(in the rows, 128 means zero)
One hidden turn or mirror swaps the rows below in pairs. Which row is each named row swapped with?
The rows were stretched afterwards, more along some directions than others.
Togob: [143 162 118 127 133 107  93 154 163 140 116 166 112 124 151 151 129 143
 114 138 104 124 112]
kepoz: [121 135 105 133 129 141 102 148 157 125 136 110 116 116 125 135 128 123
 118 139 147 121 139]
tizut: [163 151 122 154 131 112  90 172 155 113 142 116  94  82 107 129 142 109
 114 128 132 136 143]
dige: [148 160 120 126 119 100  81 166 164 127 148 136 124 119 155 156 111 164
  84 123 108 113 127]
noruk: [118 113  92 125 120 140 127 124 166 131 144 122 123 112 107 180 154 114
 139 134 121  98 128]
Kopum: [167 145 139 118 136 122 112 164 162 117 122 177 125 137 131 130 101 136
 116 137  98 110 121]
nog: [122 127 130 113 153 133 105 119 161 134 113 160 124 148 132 134 111 118
 158 124 103  97 114]
mog: [152 159 135 143 131  88  83 179 144 120 123 134 112 116 151 105 109 146
  97 132 123 151 129]
mup: [162 158 144 150 131  89 102 180 154 144 142 119 103 117 139 129 124 122
 107 119 113 126 119]
Bafar: [135 135 108 148 115 106 129 154 151 137 162 112 111 127 110 175 150 117
 131 122  97 118 135]
zov: [130 150 131 157 153 147  93 139 135 132 127 157 102 129 119 119 128 124
 122 151 103 100 120]
fazi: [169 151 128 122 134 120 103 160 164 136 114 161 126 132 156 118 113 111
 138 144 113 128 124]
zitu: [134 138 103 123 129 138  91 148 167 126 131 140 132 142 145 135 108 147
 125 148 118 122 135]
reb: [155 152 112 139 137 107  79 164 148 103 133 133  88  90 115 127 137 131
 125 128 123 127 135]
zemob: [132 124 113 160 119 103 120 155 137 113 164  92 129 124 125 127 131 115
 101 141 118 102 145]
vidas: [184 143 109 119 127 109  73 147 184 114 131 143 116  93 116 147 130 123
 151 100 127 120 135]
vesev: [118 136 116 132 127 126 105 126 155 138 136 108 127 121 122 162 128 133
 142 110 108  95 122]
Nizas: [179 148 109 140 142 123  79 139 174 122 131 149 107  86 126 153 140 136
 129 135 114 115 129]
Korid: [161 135 124 110 128 126 109 138 170 123 127 186 135 133 128 134 120 111
 153 131 104 104 107]
Fek: [159 156 138 162 141 128  75 161 142 133 133 123  97 132 117 126 128 129
 116 118 106  89 143]
lur: [166 142 108 148 129  97 112 180 161 123 149 120 110 119 129 151 134 132
 103 124 113 121 155]
kita: [149 136 127 140 123 115 108 138 149 138 123 172 113 141 126 151 141 102
 149 123  95 104 115]
denir: [132 138 101 120 134 118 101 146 178 138 142 114 122 116 130 134 130 122
 141 141 129 125 132]
kupin: [117 153 142 145 153 112  88 158 158 142 108 137  84 148 125 126 132 124
 116 136 108 136 125]
lofig: [117 126 126 125 115 115 114 148 172 151 134 131 111 154 117 158 122 131
 138 115  86  91 134]
ratu: [124 151 140 124 122 118  82 151 158 129 126 134 116 159 124 137 134 129
 109 123 129 119 110]
dolap: [122 134 123 162 151 129  99 139 139 131 122 130 116 146 116 109 130 119
 111 149 117 100 131]
fatol: [148 119 120 129 121 122 124 152 163 128 137 124 132 117 128 148 111 131
 123 109 108  98 143]
makos: [151 160 105 130 112 123  83 152 166 132 134 154 119 139 135 144 135 129
 113 143 105 103 135]
kuv: [138 123 122 110 135 126 117 138 181 139 120 149 139 124 143 150 103 120
 144 119 108 129 126]
tenap: [144 148 116 153 115 103 118 175 151 145 147 130 110 119 134 137 139 121
 119 140 111 136 120]
fup: [136 141 109 148 132 119  66 141 159 122 139 101 109  90 126 156 132 135
 119 106 135 123 139]
sobo: [123 134  96 128 130 124  80 129 159 124 125 115 131 122 148 157 122 132
 126 117 138 127 134]
linut: [168 154 136 130 131 108  87 164 163 113 122 135 117 108 154 121 115 128
  96 124 136 129 120]
kuru: [158 143  99 124 115 114  84 135 195 125 131 158 130 110 130 154 130 118
 136 128 129 128 115]
Zelal: [150 128  94 139 126 120 132 135 174 127 147 128 130  99 139 156 131 107
 130 141 113 117 133]
lotug: [129 145 139 135 142 114  82 147 143 131 126 149 101 134 139 141 137 149
 106 139 119 122 100]
Dono: [160 150 153 127 147 128  90 162 138 124 106 183 119 139 152 114  90 148
 119 121  96 120 113]
tonav: [151 141 146 135 137 126  78 128 170 141 115 170 120 141 126 146 128 132
 130 107 116 101  93]
sifu: [139 156 136 142 131 121  64 164 148 118 132 121  73 132 103 139 141 130
 121 117 140 126 128]
nedak: [133 147 119 140 108 113 111 165 137 111 148 104 124 124 120 118 130 112
 124 139 130 119 128]
Bom: [163 153 145 147 140 109 115 153 141 126 131 172 112 143 129 131 131 109
 122 141 102 105 108]
gegi: [138 128 128 118 117 121 123 163 147 130 128 126 119 129 131 148 130 116
 124 118 123 114 124]
tufu: [140 166 120 143 147 134 103 162 150 149 120 143  92 122 121 143 132 117
 126 140 104 113 135]
ronor: [162 157 146 132 141 119  88 159 141 127 140 146 112 151 148 137 115 150
 100 132 109 112 118]
teg: [149 165 130 136 114 112  91 164 150 125 144 148 126 149 141 126 118 109
 104 135 120 104 126]
zigat: [129 138 105 126 135 107 114 155 139 118 134 116 133 126 154 145 117 140
 109 128 128 123 133]
vado: [144 127 104 150 154 122 114 144 139 129 124 135 119 124 137 145 115 135
 135 129 110 137 136]
lofu: [119 126  89 143 127 122 125 125 151 118 148 120 140 129 118 150 143 107
 123 143 119  83 138]
zol: [123 135  98 126 140 134  97 131 184 139 126 139 128 151 132 156 134 124
 123 139 129 107 136]
zole: [152 162 125 127 144 119  75 158 157 135 124 148  95 100 131 141 136 140
 125 123 117 120 112]
Suz: [129 125 122 137 111 110 115 158 154 120 147 113 143 134 140 118 109 108
 120 133 121 118 137]
nak: [137 132 123 155 152 124 104 113 152 134 131 148 121 130 120 141 127 111
 146 129 109 109 124]
Did: [159 135 131 157 149 108 109 148 155 117 131 152  88 127 104 151 137 110
 142 120  96 134 133]

kuru pairs with mup
zigat pairs with lofu
tonav pairs with tenap
vidas pairs with denir
Nizas pairs with fazi

One hidden turn or mirror swaps the rows below in pairs. Which row is each named row swapped with?
The rows were stretched afterwards, more along some directions than others.
gizu: [125 120 119 138  99 119 130 109 125 138 102 119 123 126 116 117 129 141]
kiput: [117 133 119 141  98 131 149 121 129 132 112 101 142 128 112 107 122 133]
Kasil: [121 116 115 140  91 125 120 111 126 132 105 117 132 132 112 106 128 136]
rar: [122 123 109 122 115 153 145 102 125 103 114 145 160 134 102  97 114 101]
Favi: [125 137 124 125 108 145 137 108 135 136 119 117 139 131 107  73 116 130]
Bavi: [116 137 118 126 129 125 148 104 130 137 121 117 116 136 110 103 108 145]
Revez: [ 96 147 110 118  97 165 152 103 133 108  95 129 152 130 105  72 119  97]
vog: [109 126 108 123 116 153 143 103 123 107 112 147 164 127 103  94 116  99]
meko: [ 92 145 121 132 117 155 145  85 127 116 120 135 131 142 108  95 120 123]
sil: [106 127  99 130 107 148 150 122 179 121  99 119 149 128  99  77 121 112]
lus: [102 119 120 127  88 135 114 104  98 115 117 135 146 165 103 107  97 119]
sadi: [148 130 114 131 137 130 154 100 144 124 100 133 127  97 119 113 138 134]
tuda: [110 135 113 127 128 121 147 109 134 134 116 121 118 139 111 109 109 141]
Bube: [106 123 100 121 118 138 148 109 130 105 108 151 160 122 101  94 117  91]
dukol: [ 82 141 108 153 102 149 118 100 146 107 107 133 130 147  97  98 102 110]
zukiz: [ 92 125 113 124  99 122 123 105 110 107 107 141 146 146 105 108 106 116]
leko: [130 122 123 149 118 137 117 102 127 131 129 138 116 150 116 123  94 144]
Noluv: [ 89 146 118 142 121 152 144  79 136 115 118 138 121 141 103  97 114 126]
vimi: [127 127 125 128 113 156 143  98 123 114 123 140 153 135 108 103 118 125]
fef: [ 85 130 107 123 101 127 124 105 122 101 106 134 148 144  97  98 112 120]
votok: [140 129 128 137 114 121 153 101 112 139 121 107 132 123 119 118 133 153]
givef: [ 83 140  95 140  93 137 139 119 124 109  96 124 140 140  82  90  98  88]
nepi: [114 125 128 132  96 140 110 107  98 123 123 134 139 157 112 115  96 132]
fari: [111 126 108 136  98 148 145 126 172 127 106 109 153 133  99  82 124 118]
Gita: [132 117 120 136  96 124 124 111 120 135 104 117 132 126 117 115 130 136]
Gid: [102 128  94 120 123 142 149 117 127 114 104 148 163 116 108  95 121  85]
Boli: [103 134 104 132 129 116 154 109 140 129 110 119 115 134 101 108 106 136]
tob: [ 86 136  99 136  91 134 148 108 123 117  87 113 133 138  84  93 105 103]
botu: [115 129 134 157 113 136 116  91 147 117 122 134 113 154 115 127 115 167]
Gazok: [129 125 136 147 118 144 139  82 145 120 131 132 123 149 109 118 118 168]
fuz: [102 124  98 132 112 143 142 115 177 113 101 126 148 127  94  83 121 115]
befil: [133 116 125 133  94 137 114 117 132 143 111 118 143 131 117  95 130 130]
Vide: [102 141 108 124 100 173 142 110 143 108  94 134 151 129 107  71 118  85]
tave: [142 124 121 132  98 141 123 114 136 135 115 114 147 128 113  82 123 128]
ribo: [151 128 122 128 132 131 149  95 128 129 106 130 131 104 121 112 139 137]
mapap: [126 127 121 151 141 138 138  89 142 126 133 148 106 137 109 119 113 147]
fal: [ 83 140 109 145 100 130 141 102 118 110 104 120 122 150  82 103 104 115]
Rubob: [102 130 107 130 132 120 149 106 129 133 110 128 120 130 113 116 110 134]
gil: [123 119 113 121 116 155 142 102 126 115 117 142 161 127 109 101 118 113]
zugit: [147 131 116 133 143 129 155  95 131 125 105 133 129  99 121 117 138 138]
Geze: [148 130 127 130 138 120 156  96 119 129 116 120 123 106 124 128 140 155]
ziz: [ 84 139 108 147 100 147 115 107 141 107 109 132 137 150  92  93 101 104]
redu: [106 140  93 120 103 165 157 114 145 109  79 126 153 113 103  71 117  78]
rudal: [ 94 124 115 127  95 134 115 105  99 111 113 137 148 152 106 108 100 118]
nuru: [110 126 101 133 109 144 149 123 179 119 107 118 148 132  94  81 124 116]
Mov: [109 120 121 128 102 133 114 104 100 120 116 135 143 151 111 119  98 131]

rar pairs with lus
Gita pairs with ribo
sil pairs with Boli
kiput pairs with Favi

One hidden turn or mirror swaps the rows below in pairs. Which row is each named row swapped with?
The rows were stretched afterwards, more along some directions than others.
Fab: [124 111 144 153 103 124 133 130 115 151 121 145  83 116 131 122 158 133
 106 123 150 156 124 128 139 144 141  99 143]
fero: [111 100 135 116  97 100 119 133 142 153 120 115 112 132 133 123 137 130
 129 133 116 146 155 122 129 143 130 143 147]
bik: [136 151 161 133 123 132 122 135 129 109 123 102 127 122 126 125 140 130
 132 122 122 142 143 131 115 145 130 124 129]
laron: [119 110 136 122  97 116 109 144 121 116 122 120 115 139 150 130 136 142
 111 140 138 148 139 123 118 142 124 112 163]
kibe: [118 141 110 117 116 134 146 149 139 163 142 115 129 124 128 109 159 125
 117 106  98 150 143 118 107 145 140 111 140]
buko: [134 126 113 117 118 142 129 119 146 143 144 119 131 122 140 110 146 119
 123 131 120 145 128 115 110 150 130 114 123]
gema: [104 109 125 120 106 114 101 139 112 127 129 120 132 134 136 141 136 142
 132 138 131 129 134 131 118 134 125 118 147]
tusu: [103 117 135 135 140 127  91 108 117 107 135 121 128 125 122 134 130 114
 133 131 126 117 132 132 131 114 130 151 129]
vinop: [117 143 108 111 131 145 151 151 124 159 171 117 137 129 129 113 126 125
 112 118 118 123 144 107 106 141 137 108 118]
zod: [112 117 143 118 126 109 111 147 131 144 116 121 116 138 127 112 117 134
 124 137 116 148 145 121 121 138 118 137 146]
buvis: [ 98 122 128 108 128 157 153 148 129 146 151 118 120 145 130 115 132 134
 116 132  99 131 150 110 114 144 135 118 139]
nevo: [120 157 143 128 142 130 139 162 131 134 132 140 143 128 113 118 116 126
 126  95 131 126 121 121 108 107 122 142 145]
guli: [120 129 147 109 121 146 133 141 141 137 123 133 116 138 140 120 155 137
 120 123 100 153 124 120 115 153 131 115 150]
pese: [134 125 140 127 143 163 128 132 119 135 136 153  87 141 127 112 130 111
 101 127 128 148 129 100 121 134 136 107 140]
susat: [132 128 133 142 101 116 133 144 141 161 124 143 103 118 129 120 116 118
 113 122 120 130 144 107 119 154 134 137 138]
Sas: [139 125 132 123 122 140 120 126 120 107 139 143 108 143 146 131 166 130
 116 135 125 145 125 113 128 155 145  94 153]
pupab: [115 128 127 109 120 148 101 118 133 111 136 121 117 141 135 132 158 142
 125 124 107 148 130 125 128 155 140 109 135]
mopi: [160 148 116 147 121 132 133 137 103 135 157 128 136 129 138 144 113 108
 143 123 129  97 135 125 126 141 148 101  89]
kub: [135 142 144 119 116 148 137 128 124  99 114 119 126 152 131 117 114 129
 119 135 121 124 135 143 104 124 157 113 119]
Siba: [ 97 122 100 118 129 143 111 136 103 157 170 120 124 129 130 126 139 136
 126 105 121 135 142 114 124 135 129 101 130]
gon: [121 117 110 154 125 128 117 123  88 146 168 134 131 129 128 147 117 109
 134 127 136 102 131 121 119 136 149 103  97]
guban: [116 127 128 128 121 111 121 152 131 130 120 120 125 138 133 129 127 134
 135 139 109 137 163 117 125 125 136 144 134]
Dun: [145 130 129 124 122 172 147 126 128 161 128 140 107 140 136 126 147 120
 117 113 125 137 115 126 128 136 135  87 114]
Saf: [135 118 110 138  97 119 125 123 110 176 158 118 125 120 146 154 149 108
 145 111 128 109 136 131 124 155 136 103  96]
Nago: [111 120 116 114 144 127 105 126 103 127 160 138 119 140 133 127 139 140
 132 118 122 139 122 111 134 147 128 114 132]
vogad: [131 125 115 123 146 136 133 121 131 128 154 121 124 140 147 121 141 124
 117 140 102 154 141 105 111 141 129 119 138]
Duz: [150 143 109 159 102 112 134 132  98 149 160 136 126 121 135 145 142 110
 130 118 134 110 146 116 119 149 161 105  95]
dodur: [116 127 135 119 122 152 107 117 122 136 130 130 110 136 142 133 160 138
 122 115 123 146 107 132 127 141 130  87 138]
razeg: [130 134 144 112 131 154 123 129 123 121 129 126 118 136 142 124 154 130
 129 123 119 151 117 123 123 149 141 101 146]
ruta: [106 136 137 140 139 148 111 115 129 111 143 120 119 130 116 132 122 121
 125 138 115 113 137 134 136 114 133 154 130]
kives: [122 128 150 130 144 152 133 114 145 128 130 113 124 138 126 127 138 135
 131 114 106 132 130 140 129 134 120 128 125]
rine: [119 140 110 119 136 147 148 153 115 168 160 115 120 122 138 108 138 120
 117 110 106 133 136 122 110 140 143 100 125]
vonek: [113 145 148 138 125 138 109 139 131 127 112  98 142 121 120 128 128 125
 147 119 106 132 127 134 105 123 133 117 125]
duk: [129 147 157 127 124 123 117 139 152 118 115 104 135 121 116 116 135 126
 134 120 107 140 130 138 109 134 120 140 128]
sevo: [138 123 125 129 122 119 118 139 134 137 122 129 100 124 135 105 117 113
 115 124 118 144 131 112 117 157 127 143 146]
ves: [151 159 114 151 111 114 143 131 113 136 155 125 139 137 133 137 141 119
 129 101 114 122 140 130 110 151 162 104  90]
fupoz: [130 107 122 129 111 126 129 136 130 157 124 136  96 112 128 107 145 138
 116 117 129 153 125 129 143 144 131 117 125]
gik: [131 134 114 150 119 116 126 130 104 142 149 128 141 136 137 154 134 114
 142 107 132 117 141 124 114 146 149 105  99]
rokiz: [115 122 145 124 100 120 112 144 119 153 121 119  98 114 136 130 151 136
 113 110 129 162 131 142 133 144 132 108 114]
giga: [131 123 138 138 105 136 115 145 121 143 122 126  96 113 140 127 141 125
 110 116 138 149 125 133 138 129 119  98 120]
gufov: [127 118 139 131  96 135 119 155 117 152 137 120 105 110 133 128 137 133
 113 120 141 142 128 126 131 134 129 101 115]
Pudo: [100 127 111 110 133 137 140 143 124 163 154 110 132 125 129 117 147 134
 117 108 105 145 145 123 110 148 143 117 120]
mek: [121 120 123 132 102 123 105 148 126 128 127 134 118 137 147 144 143 147
 121 127 138 144 141 121 124 133 110 109 157]
pugo: [161 130 128 132 125 152 145 111 136 144 145 147  90 135 142 125 164 107
  99 118 115 135 132 113 137 144 150  96 140]
beko: [101 120 144 135 139 144 109 146 126 132 122 138 136 133 121 141 120 121
 136 116 134 139 111 132 133 107 111 130 118]
tolun: [144 132 121 137 132 123 134 116 100 134 168 115 125 146 146 146 140 109
 140 111 128 117 143 121 133 141 147 108 105]
Nogur: [111 122 131 134 121 149 113 122 112 134 132 140 106 135 134 134 152 145
 123 123 120 139 123 120 130 147 156  89 149]
Betam: [131 169 135 148 141 134 143 154 123 139 139 140 146 120 102 132 117 119
 132 101 137 108 124 122 115 113 134 135 121]
kezo: [119 117 155 136 115 138 127 127 118 115 103 118 129 134 125 134 120 129
 134 147 134 127 142 128 120 122 158 120 115]
Lanu: [114 132 144 117 120 124 134 130 113 129 120 111 135 139 125 115 109 123
 126 143 116 105 137 120 113 124 168 128 116]
Gobik: [144 147 113 147 140 112 137 129 115 125 144 132 156 137 146 144 137 112
 135 110 131 118 123 131 112 131 143 116 101]
Mez: [103 126 145 126 152 137 110 145 113 129 134 130 138 144 135 138  96 124
 144 106 136 126 115 125 118 109 117 130 111]
Kogi: [117 121 136 124 104 119 123 148 147 144 125 104 109 124 129 131 138 139
 133 127 125 136 154 129 135 127 128 139 149]
geb: [116 127 156 111 106 123 113 137 124 118 127 101 118 122 133 114 117 111
 116 142 120 123 152 131 109 137 166 132 137]
gazar: [116 127 123 120 124 134 113 135 139 123 149 128 132 143 147 121 131 129
 115 142 106 167 146 100 107 140 117 126 141]
Dod: [123 133 126 128 147 120  95 118 120 108 149 132 121 122 143 136 120 119
 126 126 124 125 139 129 142 120 114 151 134]
riges: [133 128 142 111 115 139 146 131 133 134 117 102 133 137 132 113 118 120
 136 153 118 115 130 115 117 137 150 128 104]
Beguv: [115 155 139 133 130 131 145 155 117 148 139 141 142 129 109 131 108 124
 128  96 131 113 128 119 113 125 135 130 133]
Duri: [125 133 153 116 114 128 138 119 127 113 116 117 122 140 119 112 113 120
 112 152 109 125 151 114 115 156 164 143 123]
Bezak: [129 137 127 135 128 130 106 146 130 123 110 113 137 116 128 117  91 107
 126 145 120 123 130 104 110 137 127 135 116]
bigif: [124 116 128 128 111 138 125 153 157 146 128 142 110 119 116 119 109 113
 123 129 118 118 139 113 113 139 126 147 145]
nadi: [108 126 153 139 121 118 108 132 115 115 151 131 100 128 118 136 136 118
 115 135 131 125 147 141 134 133 150 141 133]
Ragoz: [124 135 147 107 115 126 128 110 125 122 124  99 137 134 123 115 120 110
 138 131 106 104 135 121 121 136 156 142 124]
vuf: [126 121 137 128 126 169 142 123 131 133 136 155  85 138 121 117 135 126
 103 131 131 150 127 102 129 142 149 106 140]
Gigu: [112 120 104 110 114 148 133 146 122 176 170 111 122 128 135 128 146 135
 118 117 114 138 149 118 120 147 136  98 120]
kamu: [131 136 132 133 114 129 147 130 123 130 123 126 121 145 118 113 115 125
 115 137 127 100 144 118 115 131 174 116 127]
faf: [119 131 144 134 133 131 127 121 147 129 114 111 136 129 111 120 133 127
 122 125 112 137 127 117 116 132 128 135 127]
zede: [133 125 134 146 121 109 131 140 108 160 144 135 133 128 131 145 111 124
 132 108 137 127 137 121 115 135 144 113  96]
Koraf: [119 131 150 123 146 119 121 122 117 106 162 117 113 132 140 120 110 115
 117 129 118 115 145 125 129 138 133 146 144]
luga: [133 142 141 122 123 144 137 121 107 111 116  96 130 143 134 107 119 120
 121 141 116 110 129 133 104 133 165 103 100]
Mafir: [165 165 106 147 134 123 144 143 118 140 146 134 154 135 137 135 111 114
 134  99 115 116 126 131  99 128 140 107  90]
fima: [127 136 153 115 119 134 129 115 114 106 127  97 135 147 133 114 109 113
 121 142 115 107 141 115 101 141 160 128 118]
luno: [127 115 114 138 110 132 115 138 139 134 131 135 111 104 111 130 127 118
 127 145 130 111 139 111 136 146 136 141 110]
Per: [132 138 146 133 144 132 119 145 135 131 115 121 131 115 140 141 130 120
 149 105 141 134 103 133 135 110 110 134 123]
Mefet: [135 159 129 129 133 114 138 173 135 135 150 136 146 126 119 120 116 113
 127 101 121 121 132 117  99 126 122 141 144]
Zudu: [117 126 145 143 145 138 117 124 122 147 119 135 138 125 124 146 117 110
 152 110 136 114 104 127 135 106 119 130 109]
favik: [118 131 132 123 113 138  99 144 118 106 126 128 118 132 141 138 127 138
 117 142 145 128 135 126 130 124 117 114 142]
refe: [143 144 114 156 113 126 101 137 117 149 143 129 136 102 135 163 133 104
 140 117 134 111 136 127 122 140 143 108  86]
Dof: [129 128 145  95 120 132 132 131 125 110 140  91 140 143 131 115 109 117
 130 143 113 111 144 138 111 142 148 138 100]
Sev: [136 135 119 109 123 128 130 124 136 136 144 112 144 148 144 113 144 127
 131 117 101 153 134 123 106 142 129 115 138]

Dun pairs with Sev
Nago pairs with buvis
Zudu pairs with fero
favik pairs with Mefet
mek pairs with nevo
Lanu pairs with gik
Dod pairs with bigif

